First come named moves, each a turn or a mirror, each shown by rows before and after it. For each pair of rows after them, which moves, in which order, take the first row to the second? The first pair is done for you.
D (before |-> after):
[0.136, -0.675, -1.245, -1.736, -0.979, 0.496, 1.124, 0.598, 1.728, 1.390, 1.754, 0.421, -0.020, 2.387, 1.500, 0.854, 3.509, -2.397, -0.541, -2.290, 0.957, 1.336, -0.167, -0.601, 1.797, -0.928, -1.164, 1.817, 1.668, -2.603] |-> [0.102, -0.263, -0.952, -2.292, -0.382, 0.824, 1.389, 0.549, 1.094, 1.252, 1.376, 0.382, 0.571, 2.991, 1.471, 0.835, 3.497, -2.185, -1.057, -1.938, 1.183, 1.999, -0.449, -0.039, 2.002, -0.930, -1.028, 1.121, 1.283, -2.716]
[-1.634, 2.386, 0.444, -1.014, -0.291, 1.528, -0.162, 0.358, 1.406, 0.084, 0.192, 1.515, -1.243, 2.253, 2.146, 0.601, 1.479, 0.445, -2.767, -1.078, -1.346, 2.119, -1.362, 0.521, 2.006, -0.887, 1.056, -0.349, 1.079, -0.225] |-> [-1.553, 1.395, -0.634, 0.328, -1.815, 0.633, -0.779, 0.539, 2.990, 0.602, 0.899, 1.532, -2.571, 0.876, 2.076, 0.628, 1.441, -0.090, -1.457, -2.009, -1.743, 0.584, -0.685, -0.885, 1.513, -1.066, 0.635, 1.349, 1.834, -0.108]
[-0.257, 0.853, -0.231, -0.367, 0.182, -0.078, 0.044, -2.614, 1.782, -0.896, -0.773, 0.287, 1.536, 0.187, -0.822, -1.663, 0.951, -0.009, -0.226, 0.358, 0.975, -0.910, 0.244, -0.316, -0.125, 0.130, -1.981, -0.379, 1.147, -2.124] |-> [-0.198, 0.855, -0.237, -0.313, 0.074, -0.064, 0.026, -2.631, 1.899, -1.002, -0.783, 0.315, 1.484, 0.183, -0.774, -1.650, 0.961, -0.001, -0.147, 0.336, 1.001, -0.950, 0.254, -0.271, -0.178, 0.079, -2.036, -0.312, 1.180, -2.045]
P (before |-> after):
[0.467, -1.855, -1.071, 1.754, -0.838, -3.663, -0.558, -1.375, 2.614, 0.341, 0.868, 0.835, -0.166, -3.338, -1.580, -1.485, -0.788, -0.075, 0.584, 0.807, 0.788, -3.441, 0.369, -2.230, -3.789, 1.216, -2.222, 0.848, 1.626, -0.883] |-> [-0.973, 0.068, 0.037, 0.085, 0.753, -3.138, 0.499, -2.162, 3.410, -0.255, 0.353, 1.612, 1.162, -0.287, -0.014, -2.001, 0.051, 0.109, -3.755, 1.904, 1.096, -1.107, -1.922, -1.295, -3.332, 1.444, -2.438, -0.543, 2.978, -1.195]
[1.695, 0.749, 0.829, -1.034, 2.517, -0.678, 1.440, -2.287, -2.265, -0.338, -0.248, 0.467, 1.569, 0.520, -0.833, -1.168, -0.380, 0.283, -1.886, 2.672, 0.785, 1.152, -0.577, 0.810, -0.992, 0.809, -1.479, -1.707, -0.367, -0.839] |-> [2.938, -0.880, -0.039, 0.417, 1.035, -1.146, 0.531, -1.587, -2.956, 0.171, 0.188, -0.163, 0.356, -2.141, -2.118, -0.666, -1.196, 0.063, 1.852, 1.711, 0.509, -0.848, 1.449, -0.037, -1.372, 0.660, -1.279, -0.587, -1.446, -0.445]
[-1.862, 1.484, -0.589, -0.779, -0.695, -0.478, -0.083, 0.089, 2.643, -1.139, -0.783, 0.291, -1.236, 2.119, 1.980, 0.389, 2.805, -0.934, -3.270, -0.388, -0.738, 1.806, -2.259, 1.600, 1.987, -1.160, 0.542, 0.643, 1.925, -1.033] |-> [0.160, -1.048, -1.936, 1.532, -2.922, -1.193, -1.506, 1.179, 1.614, -0.299, -0.100, -0.660, -2.993, -2.043, -0.074, 1.100, 1.589, -1.308, 2.512, -2.040, -1.249, -1.424, 0.821, 0.263, 1.307, -1.376, 0.843, 2.534, 0.098, -0.625]
[-1.119, 2.083, -0.889, 1.375, -3.439, 1.921, 1.350, 1.628, 1.373, 0.311, 0.260, -1.124, 1.084, 1.962, 1.163, -0.978, 3.374, -2.230, -0.811, -0.767, -1.620, 2.095, 0.001, 1.032, 0.839, -1.492, 1.424, 2.091, 0.569, -0.167] |-> [-0.415, 1.235, -1.366, 2.223, -4.222, 1.726, 0.821, 1.977, 0.973, 0.549, 0.537, -1.426, 0.518, 0.627, 0.480, -0.761, 3.078, -2.444, 1.172, -1.250, -1.821, 0.985, 1.021, 0.580, 0.665, -1.536, 1.484, 2.683, -0.039, -0.025]
K (before |-> after):
[-0.188, -0.467, 0.727, 1.763, -1.767, -0.353, 0.276, -0.503, 1.656, 0.219, -0.111, 0.180, -2.575, -0.388, 0.777, -0.851, 1.821, 0.224, -0.160, -0.863, 0.105, -0.296, -1.245, -0.694, -1.547, -1.420, -1.266, 1.955, -0.869, -0.121] |-> [0.122, -0.452, 1.032, 1.505, -0.805, -0.995, 0.445, -1.491, 1.385, -0.052, -0.217, 0.068, -1.474, -0.831, 0.038, -1.491, 1.325, 0.487, -0.627, 0.347, 0.802, -0.789, -1.546, -0.329, -2.591, -0.531, -2.171, 1.215, -0.934, -0.589]
[-0.423, -1.319, -2.243, 1.463, 0.805, -2.301, 1.161, -1.160, 2.849, -1.199, 0.512, -0.620, 0.332, -0.967, -2.729, -1.004, 0.268, 3.039, 0.582, 1.172, 0.287, -1.449, -1.583, 0.723, -2.203, 1.392, -1.453, 1.093, 2.973, 0.345] |-> [-1.116, -1.194, -2.972, 2.143, -1.340, -0.711, 0.708, 0.874, 3.464, -0.802, 0.711, -0.561, -2.080, 0.116, -1.001, 0.546, 1.518, 2.430, 1.532, -1.698, -1.422, -0.344, -0.910, -0.038, 0.269, -0.521, 0.407, 2.842, 2.896, 1.248]
[-0.188, -1.457, -1.199, 0.796, -1.239, -0.414, 0.510, 2.942, -0.942, 1.024, 2.045, -0.988, 0.755, -0.766, -0.175, 3.727, 0.679, 0.009, 2.143, -0.051, 0.849, -0.800, 2.137, -3.220, -0.908, 2.172, 0.343, 2.411, 0.847, 1.001] |-> [0.247, -1.501, -0.849, 0.537, -0.060, -1.246, 0.765, 1.799, -1.215, 0.693, 2.011, -1.039, 2.124, -1.345, -1.056, 2.836, 0.069, 0.426, 1.694, 1.562, 1.737, -1.339, 1.724, -2.794, -2.260, 3.189, -0.720, 1.477, 0.857, 0.361]
[-1.259, 1.588, 0.328, 0.449, 0.352, 2.319, -0.534, 1.465, -3.453, -1.250, -1.601, 1.383, -0.831, 0.379, 0.414, -0.647, 0.813, -0.825, 0.687, -1.680, -0.736, 0.952, 4.176, -0.244, 3.234, -1.565, 1.996, 0.743, -0.485, 0.115] |-> [-0.427, 1.397, 1.103, -0.285, 2.848, 0.303, 0.024, -1.013, -4.145, -1.742, -1.953, 1.263, 2.121, -0.782, -1.563, -2.597, -0.692, -0.049, -0.499, 1.789, 1.108, -0.324, 3.331, 0.634, 0.187, 0.625, -0.250, -1.228, -0.415, -1.002]
E (before |-> after):
[1.074, -1.197, -0.443, 0.803, -1.142, 1.846, -0.132, 1.636, -2.203, -0.645, -1.013, -1.287, -0.854, -0.024, -1.257, 0.513, 0.054, 0.953, 2.324, -0.596, -0.240, 0.420, 1.384, 0.218, 0.871, -1.027, 1.692, 0.202, -1.677, 0.211] |-> [0.757, -1.496, -0.681, 1.147, 0.002, -1.109, 0.263, -1.135, 0.506, -0.933, -0.370, -0.837, 0.687, -1.135, -1.988, -1.513, -0.685, 0.961, -0.149, 2.055, 1.127, -1.620, -0.140, -0.769, -2.447, 0.962, -1.348, 0.000, 0.658, -1.008]
[-0.167, 0.739, 0.275, 0.054, 0.487, 1.267, 0.198, 0.208, -1.954, -0.212, -0.130, -1.825, 0.474, 0.460, 0.472, 1.228, 0.340, -0.140, 1.863, 0.755, -0.618, 0.101, 1.219, 0.188, 0.573, -0.576, 0.469, -0.746, -1.040, 0.108] |-> [0.091, -0.005, -0.276, 0.839, 0.499, -0.436, 0.044, -0.938, -0.489, -0.172, 0.320, -1.725, 0.724, -0.948, -0.200, 0.332, -0.308, -0.199, 1.719, 1.659, -0.101, -1.643, 1.042, -0.562, -1.269, 0.367, -1.087, -0.196, -0.001, -0.526]
[0.603, -2.119, -1.239, 1.058, -1.201, -3.747, -0.306, -2.957, 1.742, -0.899, 3.868, 0.993, 1.319, -2.169, -0.032, -0.702, -0.876, -0.215, -0.576, 1.536, -0.688, -2.210, 1.939, -0.592, -2.529, 1.407, -1.840, 1.189, 1.858, -0.279] |-> [-0.666, 1.069, 1.031, -2.230, 0.739, 0.376, 1.062, -1.272, -1.374, -1.728, 2.119, 1.337, 2.344, 3.375, 2.432, 0.655, 0.896, 0.395, -3.606, 0.947, -1.216, 3.562, 0.289, 2.328, 1.598, -0.077, 1.193, -1.533, 0.373, 0.414]
[0.699, 0.782, 0.757, -2.192, 2.313, -1.129, 0.848, -0.912, 0.430, -2.138, -0.380, -0.297, 2.520, 1.513, -0.555, -1.509, -0.941, 0.163, -2.490, 3.174, 0.777, 0.588, -1.726, 0.174, -0.802, 1.046, -0.946, -1.912, -0.149, -0.372] |-> [1.797, 0.039, 0.076, -1.250, -0.240, 1.433, -0.226, 2.428, -2.308, -1.403, -0.475, -1.139, -0.133, 0.844, -0.450, 1.101, -0.509, -0.123, 2.604, -0.551, -1.009, 1.220, 1.225, 0.191, 2.421, -1.147, 2.240, -0.654, -3.084, 1.087]
Now pairs of rows:
Between the rows of a pair lie two moves.
[1.447, -1.161, -0.946, -0.434, -0.897, 0.197, -0.435, 0.445, 0.304, -0.511, 1.847, 0.942, -0.322, 0.668, 1.224, 0.575, 1.381, -0.343, -0.271, -1.114, -0.291, 0.358, 2.243, 0.341, 0.836, -0.346, -0.583, 2.034, 1.818, -0.048] |-> [2.042, -1.345, -0.590, -0.685, 0.321, -0.894, -0.252, -0.893, -0.144, -0.871, 1.708, 0.852, 1.244, -0.291, -0.062, -0.482, 0.423, 0.052, -0.629, 0.673, 0.847, -0.543, 1.927, 0.707, -0.802, 0.845, -1.780, 1.089, 1.762, -0.644] => K, P
[-0.005, -0.626, -0.955, 0.200, -0.664, 1.358, -1.712, 1.978, -0.845, -1.677, 2.221, 1.598, -0.016, 0.283, -0.016, -3.096, -0.116, 1.654, 1.713, -0.481, 1.368, 0.023, 2.765, -0.092, -0.656, 1.300, 1.342, 0.418, -1.164, 1.210] |-> [-0.424, 0.280, -0.265, -0.752, 0.230, 1.849, -1.106, 1.770, -1.265, -2.021, 1.766, 1.802, 0.611, 1.720, 0.525, -3.222, 0.260, 1.885, 0.163, 0.017, 1.534, 1.251, 1.860, 0.630, -0.222, 1.320, 1.571, -0.418, -1.029, 1.113] => E, E
[-1.987, 0.778, 1.289, 1.309, 0.614, -1.766, 1.351, -2.806, 2.152, 1.038, 2.964, 1.834, 0.685, -0.445, 1.155, -0.097, 1.642, 0.520, -2.337, 0.857, -0.680, 0.848, -0.075, 0.399, 0.975, 2.338, -1.392, -0.305, -0.027, 1.305] |-> [-1.923, 1.198, 1.825, 0.541, 1.319, -0.963, 1.465, -2.518, 0.920, 0.878, 2.518, 1.739, 1.221, 0.284, 1.192, 0.098, 1.744, 0.728, -2.417, 0.995, -0.604, 1.870, -0.176, 1.192, 1.633, 2.244, -0.757, -1.137, -0.773, 1.425] => P, E
[0.784, -0.243, -0.552, -0.594, 0.022, -0.153, -0.677, -0.246, -1.375, 0.632, 0.270, 0.093, 1.091, 0.967, -1.259, -0.011, -0.672, 0.219, -0.057, 0.091, -0.353, -0.277, 0.295, -0.136, -0.914, -0.958, 0.051, -1.625, -1.712, -0.412] |-> [0.796, -0.400, -0.823, -0.363, -0.266, -0.239, -0.790, -0.099, -1.297, 0.726, 0.471, 0.069, 0.886, 0.668, -1.318, 0.163, -0.689, 0.147, 0.371, -0.176, -0.528, -0.534, 0.603, -0.407, -0.856, -1.079, 0.125, -1.342, -1.792, -0.310] => P, E
[-0.543, 1.630, 0.154, -2.431, 0.417, 2.103, 1.291, 0.626, 1.481, -1.167, -1.480, 0.994, -0.767, 3.263, 1.830, 0.537, 0.332, 0.963, -3.371, 0.325, 0.245, 2.123, -1.376, 0.760, 0.815, -0.563, -0.292, 1.153, 0.539, 0.770] |-> [0.494, 0.052, -0.512, -1.265, 0.853, -0.838, 0.891, -1.515, 2.778, -1.006, -0.722, 0.759, 0.252, 0.157, -0.313, -1.141, -1.087, 1.068, -2.751, 2.341, 1.441, -1.198, -1.124, -0.336, -2.740, 1.361, -2.948, 1.553, 1.461, -0.140] => P, E
